128 stands for zero in the data rows.
Every row has a hidden score from 0 to 20. What is each row's score? 10 is about the middle. The score is a weighted sum of the row's numbers plus the product of two more (or one squared), each taken from its middle value.
[129 145 138 163 137 174  98 147 130 148  38 122 129 130 133 181] >> 13
[130 163 162  71 139 148 142 153 137 101 176 110 176 130 141 133] >> 13
[114 162 168 107 124 139  84 151 131 127 137 126 163 125 133 154] >> 10
[159  80  77 182  82 116 116  84 107 152 143 108  71 113 133 106] >> 7
[ 99 121 134  87 109 138 148 144 209  73 107  85 155 156 130 137] >> 7
[168  86  74 169  83  82 164  78  93 164 138 127  93  76 100  97] >> 6
[136 160 163 105 153 139 119 129 155 110 115 169 156 138 132 151] >> 12
[138 155 144 117 151 146  81 176 136 126  94 129 167 121 126 141] >> 7
[141 158 151 124 176 130 102 128  97 156  76 165 119  79 120 155] >> 10
[131  71  91 148  81 140 121  69  90 134 140 126  60 118 106  92] >> 13
[ 67 104 106  95 130 125 148 129 166  28 192  92 140 129 100 113] >> 12
[122 124 145 114 126 148 137 144 151  90 106 119 140 131 121 148] >> 6
[175 141 138 144 142 105 115 141  98 205  83 137 103  93 150 166] >> 13
[103  78  57 178 110 152 177  79 120 130  83 131  53 151  81  93] >> 10
[ 81 142 127 104 117 137 109 125 168  91 148 158 157 140 135 144] >> 9
[ 33  99 113 129 107 127 180 111 163  42 199 128 160 151 109 113] >> 9
[150 132 133 123 143 150 101 149  95 138 111 113 141  71 135 101] >> 8
[121 110 117 111  88 132 128 124 158  69 179  92 140 152 112 131] >> 6
[158 136 154 122 127 131 127 176 109 162 140 119 158 126 128 145] >> 9
[146  93  97 159 129 127 209  99 123 137 151 107 133 146 138 106] >> 8
[152 150 144 130 171  89 154 136 119 182  92 130 148 112 138 109] >> 13
[112 191 179  98 143 131 106 181 116 137 124 152 166 123 131 150] >> 13
[101 149 146 104 126 134  85 181 151  91 113 127 170 124 129 121] >> 8
[180 140 111 148 176 101  91 116  83 190 120 158 101  97 136 133] >> 9
[147 156 143 135 142 115  73 104 135 182  73 135 109 107 103 128] >> 15
[166  79  96 175  75  79 135  75 107 164 162 121  74 127 125  79] >> 12
[136 169 180  61 176 130  81 194 101 116 137 158 175 145 171 204] >> 7
[124  79 102 161 139 124 103 115 129 111 152 154  82 147 135 141] >> 9
[124  95  54 194  82 129 159  47 149 139 117 131  56  91 103  69] >> 11
[113  98 126 127 106 133 124 129 142  95 131 118 126 189 124 121] >> 10
[139 151 144 114 133 151  81 128 153 140  98 139 164 133 137 146] >> 10
[112 145 132 139 146 100 117  97 150 124 146 144 103 164 128 150] >> 14
[158 158 161 115 148 147  98 165 127 135 132 122 165 118 133 138] >> 8
[180 100 113 145 119  98 164  99  78 173 151 117  85  98 185 103] >> 11
[146  88  94 141  86 104 204  77 118 160 153 115  83 139 107 120] >> 10
[107 195 173 110 132 120 135 158 115 183 115 147 129 116 129 175] >> 15
[116 146 133 103 137 145  98 150 126  86 165 111 139 134 134 143] >> 7
[131 139 137 143 145 138  97 109 119 156  81 128 122 136 151 185] >> 11
[141 142 155 103 172 179  71 158  74 174 143 145 134 116 135 207] >> 5
[151  82 109 167 124 107 172  91 157 126 145 105  87 127 145  87] >> 11
[ 52  63 102 142  67 129 122 105 179  87 125 134 108 131 128 142] >> 6
[ 87  90  51 163 117 155 109  82  72 140 160 144  55 132 102 130] >> 7
[152  94 116 138 171 183 115 139  99 150 149 135 139  92 146 115] >> 5
[ 61 134 147 114 141 156  93 158 166 101  94 126 168 131 139 175] >> 8
[175 117  97 154 120 125 165  89 121 125 157 110 108 141 128  73] >> 12
[108 127 164  89 128 125 117 158 164 127  92 140 147 135 127 159] >> 9
[ 92  73  86 154  64  97 187  74 194  92 114 115 100 168  86  30] >> 18
[116 140 161 110 153 143  95 160 130  94 190 139 166  75 129 134] >> 7
[166 131 131 138 140 118 120 133 120 169  98 146 103 103 160 116] >> 12
[101 139 108 136 112 126 144 141 137 131 136 138 123 143 146 135] >> 11
[159 124 101 138 123  86 127 102  91 168 137  78 121 132 129  91] >> 11
[155 154 160 125 159 130  96 137 124 134 126 148 165 106 131 137] >> 10
[ 66 133 100 110 114 125 165 155 158  88 140 123 132 153 110 132] >> 6
[119 153 156 107 123 127 114 162 107 138 105 165 140 129 138 179] >> 10
[154 150 164 108 141 149 127 185 136 147 111 169 138 108 170 155] >> 12
[126 184 146 100 166 148 114 150 120 121 110 179 115  94 132 193] >> 7
[104 157 145 117 129 156  94 141 137 113 105 150 167 126 120 159] >> 8
[ 52 147 124  80 161 140 108 162 149 109 150 111 151 173 142 134] >> 11
[ 81  46  55 194 101 124 162  72 134 144 129 127  68 144  96 101] >> 8
[ 52 128 132  90 139 130 113 134 121  90 158  88 182 128 126 110] >> 13
[ 97 120 138 111 101 123 117 167 138  79 174  77 175 160 155 123] >> 9
[107 157 140 103 151 150 121 133 139  84 173 135 151 127 121 152] >> 10
[129 134 137 103 131 143 124 168 139 124 156 138 157 129 171 126] >> 9
[186 122 109 176 105  92 131  91  74 196  85 128  70 108 112 101] >> 12
[147 132 152 135  88 136 151 132 159 111 169 116 182 124 119  75] >> 12
[155 124 110 134 135 146  58 114  66 159 116 149 100 131 139 175] >> 6
[195 102 117 163 126  79 143 113 148 115 129 108  88 121 135 119] >> 8
[142  86 101 170 136 131 171  99  65 128 135 111 124 149 110 132] >> 6
[109 169 145 114 146 143 105 163 171  92 130 121 148 126 161 121] >> 11
[153 153 113 119 159 116 109 116  39 148 148 159 120 141 127 143] >> 10
[ 91 161 150 101 160 135 106 182 157 120 103 129 174 125 139 162] >> 8
[142  67  60 180  83 139 129  53  97 158 152 130  64 103  68  81] >> 14
[ 72 130 138 117 115 142 113 136 177  85 128 151 148 119 123 200] >> 4
[102  91  49 195  73 155 109  61 110 149 162 142  35  90  83  97] >> 8
[175 144 109 158 168 103 103 101  52 166 119 154 111  90 163 125] >> 10
[145 172 142 118 117 136 109 156 123 135 114 132 144 138 122 159] >> 8
[104 143 119  89 162 173  97 164 134  79 134 158 145 110 141 141] >> 6
[119 146 167 136 165 114 117 156 123 132 106  96 133 102 133 128] >> 13
[168 133 129 141 120 146 177 119 148 131 141 105 129 128 144  90] >> 11
[169  75  79 185 124  89 154 104 115 173 128 108  86 115 116  92] >> 8
[ 67 135 131 108  80 125 155 152 183  59 154 103 164 163  92 146] >> 6
[105 173 150  86 152 124 149 161 130  82 158 114 165 103 130 120] >> 11
[134 122 147 145 132 163  82 122 154 131 106 178 110 159 127 185] >> 10
[ 81 158 139 107 157 109 118 154 180 102 162 111 145 155 161 129] >> 13
[127  49  68 162 105 134 131  76 106 149 165 153  55 143  76 110] >> 9
[112 132 131 117 151 150 129 151 101 121 147 130 138 132 157 144] >> 8
[118 117 123 115 160 136 136 115 179  82 167  86 148 144 107 125] >> 12
[130 157 146 108 134 121 127 152 172 136 113 121 148 137 146 118] >> 12
[ 64 138 123 120 118 145 139 153 166  85 162 122 177 173  91 140] >> 7
[120 143 171 127 161 138  73 160 119 151 101 154 155 128 158 179] >> 15
[174  97 101 150  89  79 177  97 125 148 102 121 127 109  89 100] >> 8
[149  66  60 181 104  92 164  89 104 130 168 125  91 121 110  54] >> 8
[134 116 141 105 131 121  88 130 142  87 102 116 142 139 146 167] >> 5
[155 154 150  93 147 100 143 166 131 111 155 112 165  97 113 100] >> 11
[119 155 145 105 134 136  62 141 136 108 110 144 153 118 116 152] >> 9
[170  82 100 146  79 135 154  94 105 164 160 135  75 141 140  88] >> 11
[ 99 145 116 118 112 165 121 122 172  96 113 125 139 151 141 193] >> 4
[ 73 128 130  98 110 131 136 119 136  68 156 113 160 158 112 126] >> 13
[121 168 185  84 128 156  66 153 170 115 103 160 175 138 146 163] >> 12
[109 137 143 148 121 137 192 120 171 108  99  91 149 144 109 110] >> 12
[181 108 123 169 105 113 123  98  90 179  97 124 103 119 157 117] >> 13
[144  83 137 154  97 110 153  81 146 141 107 120 107 147 152 136] >> 12
[127 163 146 107 133 127 119 131 140 136 102 145 153 130 127 146] >> 11
[159 176 162 106 125 164 132 151  88 153 104 164 134 114 142 188] >> 8
[130  96 120 121 166 109 156 118  96 101 185 116 150 118 147 114] >> 7
[170  96 104 139 110 162 144 119  89 153 119 141 116 104 156 106] >> 6
[190 105  84 167 108 151 111  79  95 165 146 146  49 109 104 121] >> 8
[137 175 133 142 151 108 143 163 101 176 109 145 105 115 132 197] >> 15
[117 121 141 125 134 118 187 111 121 101 170 124 128 155  85 119] >> 14
[147 148 134 131 135 135 101 139 128 143  97 168 106 103 144 127] >> 11
[131 126 150 131 125 125 110 138 128 117 125 151 135 133 112 140] >> 9
[142  67  75 163  85  94 151  58 100 128 157  96  84 116 119  68] >> 11
[113 148 116 109 131 141 129 138 183 112 157 123 141 130 123 135] >> 8
[198 114  95 153 115 106 160  96  67 161 114 109 105 127 103  89] >> 10
[112 151 160 135 115 141  83 159 158 119  90 180 135 143 149 163] >> 18
[ 91  41  75 170 125 105 159  76 117 142 125 131  75 138 106  91] >> 10
[168 175 155 138 132 105 119 130 113 186  97 145 143 118 135 105] >> 16
[134 124 101 116 148 130 139  96 127  82 162 126 147 161 140 113] >> 13
[ 82 149 148 104 116 171 148 122 174  57 159 119 147 131 122 119] >> 14
[161 183 136  99 161 105 129 164 100 197  99 144 151 121 116 136] >> 11
[125 114 129 141 156 141 141 136 117 133 109 112 111 123 119 134] >> 8
[149 107 107 136 152 150  82 149  70 147 106 136 116 117 126 201] >> 1
[135 141 142 128 126 148 121 141 131  90 145  84 154 125 110 103] >> 10
[105 121 139  99  91 130 191 126 185  67 169  95 141 143 108  96] >> 14
[157 147 119 115 158 143 117 138  83 156 163 122 126 103 146 117] >> 9
[114 136 156 129 138  90 155 109 154 124 109 153 126 110 148 154] >> 12
[168 165 130 128 160  86 136 119  73 162 107 152 114 116 139 125] >> 12
[ 94 134 142  94 143 130 104 156 141 116 152  99 174 140 122 126] >> 10
